One turn moves each row of this set onto another row. After a few examples, where does it send each row asked below?
diz: [ 11  12  14  14 -16  21  18  -7  14   0  16   0  -6   6   5  -6 -14  20
 -19 -27   3  -1 -24 -14  13]
fono: [-36   1  24   6   4  24   4  20  15  -3  21   6  -9  -4   2 -10 -10  -4
   3  -8 -22 -12  -8  28  -4]
vigen: [-17  -8  13   1   7  18  -4  24  14 -22  40   6   2   1  11  -2 -18 -23
  -5 -10  -5 -23 -16   4 -10]
dekif: [  7  -4   6 -11 -11  40  15  14  19   9  12 -12  -7 -16  13  16 -38  10
 -10   2 -21 -13  -1   7  16]
lepuz: [  9  25  10 -15 -17  25 -25   3  17 -10  31  -2   9  11   8  16 -22   5
 -10  -9  -2 -22  -4  35  -5]
Denun: [ -6  22  11  -8 -12  29 -19  18  14 -25   7  19  17  -2 -10   5 -11  15
 -14 -13   5 -26  -3  25  -9]
dudud: [  0 -11  -1  10 -13  25 -12  -5  35  -1  14  12 -20  13   3 -14   0  -2
  16   8 -24 -12  -7  -8   3]
zesos: [ -2 -15   8  -3 -30  43 -29  -5   0 -20  17   9   7  -3  28   6 -15  21
 -24 -24 -14  -3 -28  10  21]
ruk: [ -9  13 -15  13  -8  16  -2   5  -4 -10  28  24  11  -4  12  11   6  25
 -15   4 -32  -9 -31   9 -12]
suk: [-10  -7  -5   4 -45  17 -37  15  -6 -23  13   4  -1   5  17  -1  -2  18
 -24 -15 -19  -3 -15  11   1]
Vod: [-21  -5   9   5 -37  45 -35   5  13 -10  -3   2  -5 -10  -1   0  -7  25
 -17 -24 -14  -5 -20   9   7]
pubom: [  8   2   7   9 -15  38   0  -8  27  -8  16  18  -5  19   5  -9  -1  11
  15  11 -28   0 -11  -3  19]
patu: [  6 -10  -9  -1 -22  18   7   1   9 -16   1  -2   8 -28   2  -3  -5  20
 -30  -7 -45  -9 -16   9 -16]
zik: [ -3  15  -6 -11 -11  27  17  19  26   5  38  -4   4   2   4   0 -21   9
 -17 -27  -8 -25  -1  20  18]
Nito: [ -5   4   4   8 -19  17 -14 -14   6 -12  30  -8   3   3   9   9 -14  13
 -17  -9 -28 -27  -4  45 -11]
Sasut: [ -7   4   7 -13 -50  10 -13  26   4  -9   4  16   5   1  -2  -3   7  19
   1 -15 -12 -26  -6  -6  15]
Komuf: [-17   5  15  -8  -7  32  19  10  12  -7  36   3   7  17  12 -11 -16  14
  -8 -13 -34 -13 -15  35  13]
nabeg: [ -8  15  -9   0   1  26  -9   3  22  21  27  19  -6 -31   8  14 -11  16
  -3  -5  -2 -20 -27   5   5]
batim: [ -7  -5  22   0 -21   3   4   0  11   1  16  -2 -16  16   0 -29 -12  13
   2 -18 -15   1 -31  -3  -9]
rikod: [  1   6  23  -1 -21  21  12 -11  21   7  17  -7 -12  15   0 -19 -19  21
  -5 -22  -9  -2 -33  -6   7]
seneb: [ 18 -11 -24   4 -14  17   7   6  21  -9  12  26   1   4   5 -10   6   9
   2 -20 -20  -5   6  -9  12]
gedu: [ -2  -3  14   7 -15 -10   2  11   3  -3  17   9 -14   3   9 -23  -9   2
  -2 -21  -1   5 -20 -10 -10]
kuzet: [ -7 -25  11 -14 -42  25 -11   2   3 -20  19   6  14  -4  -2  -2  -4   7
   6 -24 -22 -31 -23 -17   8]
morat: [  0  -4  21  12 -24  31 -14  -9  -6   3   7   7  -7  14  30  21  11   9
  -8 -19 -28 -18  -8   7  13]
pubu: [-10   8 -11  11  -6  21  10  27  14 -22  31   0   9   8  -1   7  -7  -2
 -29 -22  -8 -30  -3   0  -7]
bopo: [ -8 -23  18   4 -26  35 -15 -13   8   7  10  -2  -6 -16   8  13  -1  -1
   6 -31 -20 -26 -12  -6   8]
pev: [ 13 -23 -19   2 -11  12  -9   1  25  -9  21  19 -10  13  10 -16   2  -4
   8  -9 -22 -16  -5 -13  -1]
Tuvin: [ 12   7  14 -20 -14  24  -8  14  11 -26   4  16   8   1  22  -5 -13  18
 -27  20 -29  -9 -32   7  -3]
Zenuf: [  2   7 -12 -25  -8  13 -16   9  11  11  46  17   6 -11  17   5 -17   5
   9  -5 -15  -8 -34   9  -8]
gano: [ -9 -12   7 -21 -43  30 -47  11  12 -11  21  -1  -4  -4  13  -5 -21   6
  -4 -19  -7  -5 -26   6   7]
bofu: [ 13   5  11  14 -12   0  12   6   2  -8  20  10  -5   3  15  -8 -10   6
 -17 -26   8   3 -20 -17   4]
laves: [ -6 -21  11 -12 -14  37  13  11  11 -13  12  -9  -2   7  12  -1 -32  16
 -13  15 -43 -21 -20   6   1]
Tuz: [  8  16   7  -4  -9  25 -17  13  26   8 -13   0 -20 -13  11   8  -5   9
 -26   8 -20 -12  -9  12 -17]
reko: [ 10   0   6 -26 -20  18  -2  14  25  -1   7  10   2 -45   8 -10 -24  13
 -12   4 -15 -10 -18   7   9]
sep: [-17 -17   4 -11 -10  21   3  33  14   0  -7  -1 -17 -11   0  -6 -23   9
  -7   7 -26 -21  -3   6 -12]
gozop: [ -1   2  -8 -14  -1  35  -7  -5  12  -8  37  19  15   8  14   4 -12  21
 -11  -3 -25 -22 -51   1  -7]
kuga: [ 20   3  -5  -2 -15  32   8   0  26  -4  17  26   4   4   8  -7  -3  11
  12  -8 -17   5   0  -4  29]
dumeb: [-15 -15   7   1  -8  14 -13  -9  12 -10  24   6   2 -28   6  -6 -20  11
  -6 -18 -13 -34  -5  40  -3]
mero: [ -9 -11  12 -12  -5  22 -12   6   6 -35  20  25  24 -14   3  -9 -19  12
 -12 -18  -5 -32 -17  25  -4]
Difep: [ -5  -6  -3   1 -34  22 -36  10   6   1  13   7 -11 -22  25   6 -12  14
 -20 -26   1  -4  -6  14  21]
mele: [-20  17 -16  -2 -10  24 -10  12  18  14  12  14  -3  -9 -12   3   4  27
  -3 -10 -24 -16 -26  10 -21]
roro: [  8   8  17 -16 -36  15 -19  15  -1   4  17  18  -5  15  32  10   0   9
   0 -11  -9 -18  -6   5  26]
Kizak: [ 25 -12  -1 -23  -9  22 -14  -5  19  -1  20 -10  -2 -13  28   7 -21  -5
 -22  -6 -29 -11 -24   6 -15]
fav: [  8   0  -7   3 -11  29  18  28  -1 -12  -1  -1   3   0  13  21 -17  12
 -27  -1 -28  -9   6   2  -3]
Kapi: [ 10 -19  -1 -27  -4  18   1  37   4 -11  13   6   0   0  24   6 -31  -7
 -11   2 -17 -14  -5  -2  -6]

pev -> pubom
fono -> zik
Where do these go?
Kizak -> Tuvin
mele -> nabeg
fav -> sep
zesos -> suk
Nito -> Denun
Sasut -> bopo
batim -> diz

One turn moves each row of this set onto another row. After a few examples, where does it send each row asked below?
Kifa: [-15 -11  -8 -20  -4  -1   3  15   0  -7 -13   0  -9 -37 -36   0  -9  -2
 -16   0  -2   9   2   5 -10  -6  -5   0  -1  34   1   1  -5   0  -1]
suke: [-10  11  -6  -8   0 -23  -8   0  24  -9 -18   1   3   2 -16  10 -11  -8
 -11  -2 -10 -11   4 -25  19  -2  13  17 -27  -9   4   2  14  -5  -7]
Lape: [ -4  -3 -11 -31  -9  -1   0  14 -18   4 -11   2  -7 -22 -28  -2  -4  -4
  -1  36   0  17  -4  -4  -3  -5   5   9   1  21   9  -4   9 -15  -5]
pefi: [  9   1   9   2   4  27  -5 -17   6  -3  -1   0  18   5  10  -2  -3 -11
 -11  -6   9  -7  -6   5  -5 -22   9   2  -3 -40 -11  -1  -6  -5   5]
luvez: [ 39  17   0 -14   1  -4   2  -8  -7   8  24  11   7   4   4   5  -3   0
  20  -9  19  17  -7  -4  -4 -11  -2  -6   9  12   6 -10  -1  -9  14]
tise: [ 10  11  23   2   2   8  -1  -8   9 -10   1   8  11   1  -1  -7  -4  30
 -11  -8   9  -2  -4  -4  -3  -1   5   9  -2 -36   7  17 -15  15   2]
lik: [ 26   0  12   9   3  12 -17  -7   5   1  -6   8  12  -1   1  -7  11  16
   7   0   8  12   0  23   7 -14  21 -13 -11 -29   5  -1   1  12   9]
merig: [ -8  -5   9  22   3  13  -3  21   3  -7 -39  -1  10   7  21   4   8  -8
   1  -1  -4  -1   8   2 -12  14  -5   0  10  23  13  -5   5  -6   6]
Gono: [-25 -11  -3 -20  12 -10  -5  17  21 -18 -18  19   6  -5  -5 -16  -3  -4
  20  -4   4  13   0   6  25  -3  -2 -10 -14   3   7  12 -13   4   5]
tek: [  3  -2  -9  26  -4  13 -15  14   3  -7  -8   7  10   8   1   5  -7   6
   6  -3   6 -10   9   3   2  35 -12   7   4  16   8  -3  24 -12  -9]
vaf: [-10  -7   8 -16  -1 -10  -4  21   2  -3  -6   2 -10  -4 -20   1  19 -28
   6   3 -12   2 -20   3  17  -9  -4   3  10 -28   2   0  21 -13   6]
keluf: [-12 -18   0  11   1  10 -15  16 -12  -4 -14 -12   0  25  -1  15  11  -7
  -5  15   7  -6   6   0  -7  34  -6  10  13   4   1   0   0   6  -3]
puza: [ -8   7  -2 -12 -11   2   3  20 -10   4  -4   0  -8 -22 -26   9 -17 -19
  -8   2  16  20   3  -9   1  -8   7  13 -19  31  -6   5   8 -14 -14]
Zudi: [ 20  -2  -3 -24   5 -15  -3 -21   0  -5  29  -3   9  14 -10   6   4  17
   1   2   7  -1  -1   1 -20  -4  -1  -1   0  15   7  -4 -24   4  17]
beso: [ 27  11  13  -8   2  -4   6 -16   8   7   8   0   0   5  -2  17  12 -14
 -13 -24  11   8 -14  -5 -21 -16   1   6  -5  18   1 -12 -20   0  20]

keluf -> tek
Gono -> vaf
lik -> pefi
Where do these go?
Zudi -> luvez
Lape -> puza

One turn moves each row of this set onto another row. After a few examples, where does it send each row asked below?
todad: [ 25   5   7 -22  25 -10   2  -3 -11   1  13  -4   7  -3  -7]
ligam: [-16   6  -5 -10  -9 -27   0   7 -14   7  12  -9  -3   7   9]
dagel: [  1 -12  -2  -9  -4  25  -1  -1  11  12  14  16  -3 -22  19]
vidim: [-28 -13   5  -5   7   3 -11 -17 -16 -12   4   5  -3   9  20]
kezeg: [ -4  -8  20   9  22  25  -5  -2  11  20  -1  12 -10   7  11]
vopi: [ 0 -2 10  9  3 30 -9  5  5 17 16 18  7  4 21]
fop: [  6   8  -7 -16  -9 -12   4   7   0  22  16 -11   5 -15   4]
ladu: [ 33   3  11  -2   2 -12  -1   8  -8  13   0   0  22  -2   5]
bina: [  2   5  -4  -8  17 -16  18  10   0 -15  18  13 -16  -1 -13]
Fetu: [ 12  -8  -2  11  15 -31   9 -12  16  14   0   4 -13   4   0]
Pelu: [ -6   0  17 -14  22   8 -28  -1 -10 -10  -9   0  -8  -6   9]
repi: [ 23  -2   1   4  -6 -22  10   8 -14  -6  18  19  11   9  19]
ragut: [-12   6   1  -6  13  17  -9  -2   0 -22   3   4  -6 -24  -5]
rezo: [ 19   4 -12  -3   6 -16   3   5  21  20  20  10  -8  -9   2]
Suson: [ 12 -14  10  23  -8   4  -4  -1   3  -7 -10  22   4 -10  28]
zudum: [  9  -8   5   8  -3 -19  35  -4  -9  -8   2   1   2 -10  -3]
Rut: [ 10  -9  19   4   9   0 -28   0  -6  -3 -12  16  -1   5  30]
gamet: [-32  -3   8  16   8  19   1  -3  -5  -5  10  11  -4  12   9]
Guka: [  4   2  11   0  18 -17  14   0  -3  -3 -12  -7  -3  -3 -22]
pesog: [-23  -7   0 -16  -9  19  -3  -3 -11  -1  11   2   1 -14  18]
duso: [ -6 -21   8   9  22   0 -10 -28   3  -5  -3  15  -9  10  18]
nad: [-19  -5  13  12  -7  27   6  -2  -8  11   4   2  10  -2  17]
kap: [ 10 -21   6   7  15  14  -2 -14  21  10   2  23 -13  -7  19]
guv: [ 18  -6  18 -17   7 -20   6  19 -14  12  -1   4 -11   8  13]
lov: [ -7  -5  -1  16  -6  14   9   2   9 -19   0  18  -5 -27   7]
tamud: [  3  -1   9   5 -16 -20  15  29  -8   2  -6  10  -2   1   5]
gem: [ 16  10   4  -8  22 -18 -10  22   4   1   7  17  -9  11  -8]
daki: [-11  -4  12  15  28  21  -6 -22   2   2   6   7   4  10   3]
rebuz: [ -2  -1  -6   7   8 -36  -3 -17  -7   0   9  -3   3  16   6]
nonos: [  5  12  -9  12   0 -18   8   4  -8 -19  14  11  18   3  -9]

gem -> Guka
ragut -> lov
Where do these go?
kap -> duso
fop -> rezo
daki -> gamet
bina -> zudum

One turn moves each row of this set onto another row. After a few examples, where does it send each row asked below?
zovub: [  6   5   6  10  -1   6 -14  17 -11 -18  -1  32  -7]
saked: [  4  -9 -36  16  -6 -20 -11 -13   6   5 -23  -3  12]
veg: [  1 -12 -30  18 -17 -12 -17 -15  10   8 -20   0   9]
Luko: [  2  -6 -38  15  -6 -22 -11 -11   5   8 -21   0   8]
zir: [  5 -19  19  -4   5 -17  -1  20 -12 -12 -14   0  10]
Lafu: [  1  -6  11  -6  -4 -26  -3  26 -15   1  -1  17  -8]
tob: [  8  -5  14  13   1  14 -15  13  -8 -26  -7  22   4]
rimi: [ 10  -5  12  11   9  10 -11  13  -9 -29 -12  17   8]
nozem: [  3  -7   9  -7   5 -28   1  26 -16  -4  -7  11  -2]
Vis: [ 10  11   4   4 -11 -17  -1   5  -9   3   7  33 -12]
Taf: [  1  -5 -38  16 -11 -21 -12 -11   6  11 -18   3   5]
lod: [ 12  -1   7   9  16   4  -7  16 -11 -30 -13  17   8]
bitak: [  1 -22  26   0 -13  -8 -11  18  -7  -6  -7   7   3]
lel: [  4 -23  25  -2  -4 -10  -7  17  -8 -10 -12   1   9]
daf: [  3 -13 -32  17  -8 -16 -13 -14   8   5 -24  -5  13]
tegur: [  9   9  -1   7  14  -4  -6  20 -15 -22  -6  27  -3]
pog: [  2 -14 -30  18 -13 -13 -15 -15  10   5 -22  -3  13]
lilo: [  5  -8 -38  18 -15 -17 -18 -11   6  11  -8  11   3]
pulel: [ 19 -14  17   6   7  -4   4  -5  -4 -21 -15   1  20]
bub: [ -1  -9  17  -3 -13 -18  -9  23 -12   3   0  18  -9]
zipu: [  7 -17 -30  21 -18  -7 -21 -15  10   6 -14   3  11]
Gav: [  0  -6 -35  17 -15 -18 -15 -12   7  12 -17   4   4]
zodo: [  7  -5 -42  16  -8 -22 -13  -9   4  10 -11   9   4]
Zubo: [  5 -12 -33  20 -19 -11 -21 -14   9  10 -10   8   5]
pefez: [ 14  13  -3   0   5 -26   8   7 -13  -2   1  27  -6]
Bador: [ 10   2  14   8 -22  -3  -9  -1  -3   1   7  30  -8]
tove: [ 11   4   2   7  18  -2  -4  19 -15 -27 -11  21   3]
Fofot: [  7   0  12  12  -3  12 -16  14  -8 -20  -3  28  -3]
zesav: [  0 -16  23  -1 -17 -11 -12  19  -9   0  -1  15  -4]
Lor: [ 21  -4   7   2  18 -17  11   1  -9 -19 -15   5  16]
mezik: [  5 -13  13  -7   9 -25   2  24 -15  -9 -12   4   6]
vobid: [  9  -7 -42  15  -1 -23 -10  -9   3   6 -15   4   9]
Vamu: [ 18   7  -2  -1  17 -27  13   6 -14 -12  -8  15   5]
Bavu: [ 10 -17 -34  18  -4 -14 -13 -14   7   0 -20  -4  18]
Baziv: [  8 -19 -30  20 -11  -8 -17 -16  10   2 -18  -2  16]
Zis: [ 10 -13 -39  16   1 -20 -10 -11   5   2 -19  -2  14]
moke: [ 15 -16  24  10  -9   5  -5  -8   1 -16  -9   7  15]
dilu: [  7  10   1   8   6  -1 -10  20 -14 -18  -2  32  -7]
gogir: [  0  -9 -32  18 -18 -14 -17 -14   9  11 -17   3   6]
Pak: [ 12 -10  23  11 -21   6 -10  -6   1  -7   0  19   3]

tove -> tob
daf -> gogir
vobid -> Baziv
Where do these go?
zir -> zesav
Lor -> Pak

One turn moves each row of this set onto another row. After a few examples, where does it send each row asked below?
Sebo: [ -4  -3  10   6  12   0  -1 -15 -46  22  13  16 -27  13  -3 -19 -28 -20
   6]
puz: [ -8   2 -17  16  16  -3 -19  -7   2   4  13  -9   6  20 -13 -11  -9  -5
 -16]
likad: [  1   6  26   2   0  -6   3 -18 -38  19  12  -1 -21  27  13 -25 -30  -3
   2]
kif: [ -6  14  14  -1   4   8  15  -7 -50   7  13  -5 -30  14   9 -27 -30   1
  -7]
rusor: [ -5   8   7   4  -5 -12 -12   5 -31 -12   4  11  15  15  -8   6   6  18
  -6]
Pef: [-11  13   5  -4   9  11  14 -16 -47  11  12   2 -38   6  -4 -23 -32  -3
  -8]
luk: [-19   3  -3 -15   3   5  -3  -1 -10  24   1  35   7   6 -18   1   2   4
 -12]
Lop: [ -2   3 -15   8  18   5 -18  -9 -22  -6  27   4   6   5 -29   4  -2   5
 -25]
bup: [-14  16   2 -18   1   7   3  -3   7  29   8   4   3  27 -19 -16  -6  16
 -25]
zib: [ -7   8 -13   6   0   3 -15  -2   2  18  22 -22   5  23 -13 -20  -6  -2
 -16]
par: [-11  12   4  -4  11  12  14 -15 -46  12  13   1 -38   7  -4 -24 -33  -4
  -9]
mepa: [ -6   8  11  -8 -15  -4 -11  -2 -34  -2  17  11  18   6  -5   7  10  19
  -8]
tos: [ -4   6  13  -7  13   4   4 -37 -36  22  21   6 -33  12 -14 -18 -34  -4
 -11]
ruze: [-19  17   1 -12 -22 -11  -6  -7  -9  14  -5   2   2  16 -18  -5   3  16
   2]
Seduf: [ -7  14  15  -3   4   8  16  -7 -49   9  11  -3 -30  15   9 -27 -31   2
  -6]
vuv: [ -8  17  -4  -6 -13  -2 -14 -19 -18   1  26 -20   3  10 -26  -2   1  20
 -16]
babo: [ -8  12   8 -10  16   3   3  -5   5  12   8  10  10  32 -11  -8 -10  22
 -32]
gim: [ -1   0   5  -1  11  12  -6  13  -7  21  26   9  22  23   3 -13  -1   2
 -28]
pugip: [  7   5  29  -7  12   8   7 -18 -53  15  31  10 -19  20  -1 -16 -27   3
 -14]
palu: [-19   8   8   0  10   9  12 -10 -50   8  13  -2 -30  15   5 -20 -31  -9
   5]
det: [  5   6  31 -10  11   7   9 -18 -53  16  27  14 -19  21  -1 -15 -27   5
 -13]
Limul: [-19   8   8   0  11  10  13  -9 -48  10  12   0 -30  16   6 -21 -32  -9
   4]
bet: [-20   9   3  -8 -18 -12  -9 -10  -8  12  -6  12   8  10  -5   0   4  12
   2]
refat: [-20  10  -4  -1  -3 -15  -9 -10  -6   3 -14  14   2  16 -16   2  -2  12
   0]
savi: [-11  10   6  -8 -13   0 -10   8 -41  -1  20   8  15  12 -18   7  12  15
  -2]
Robaf: [ -4  14   4  -1   1  -6 -13 -19 -19 -14  21  -9   9  16 -18   5  -2  27
 -22]
zof: [ -5  -2  11   6   9  -1  -2 -17 -49  19  13  15 -27  11  -3 -16 -26 -19
   8]
Pativ: [-13   9   5 -18   8   9   2 -10   8  27  13  13  10  21 -11  -9  -7  15
 -30]
Digag: [ -6  -2 -16   6   7   8 -22  -9 -22   5  34   0   9  -3 -20   1   2  -6
 -17]
lavo: [-16  12  15 -10  13  15  18 -14 -51   8  20   1 -29  16   2 -17 -32   3
  -7]
boteg: [  2   6  25   4  -1  -7   1 -20 -41  15  15  -5 -21  25  12 -24 -29  -3
   2]
fusev: [  1   1   1  10  18   3  -8  18  -8   8  13   9  18  29   0 -13  -4   2
 -23]
Der: [ -8   2 -15   4   8  12 -19   4 -29   6  37  -3   9   7 -28  -1   4  -5
 -13]
Fone: [ -7   0 -11  11   3   2 -19  -5   2  15  23 -14  12  16   0 -15  -5  -7
 -15]
kubo: [-14   7  -3 -11  16   2  -1  -1 -11  11  -2  35   4  13 -27   3  -2  12
 -21]
Lizug: [-21   7  -1 -16   2   8   0  11 -20  23   5  31   7  15 -26   0   5   5
  -7]
por: [-15  11  14  -8  14  16  17 -14 -50   8  22  -1 -29  17   2 -18 -33   1
  -8]
Pifo: [ -7  11   0  -7  -8  -1 -15 -27 -18  -2  30 -10   8   3 -18   6   1  20
 -20]
geguz: [ -5   7  14  -9  10   2   4 -38 -38  21  18   8 -34  11 -15 -15 -32  -2
  -9]
Zoma: [ -6   2   1  -4  13  16  -4  23 -14  22  26   8  17  28 -10 -14   0   0
 -21]

tos -> det
vuv -> Zoma
Where do these go?
Lop -> babo
bet -> Digag
kif -> Limul

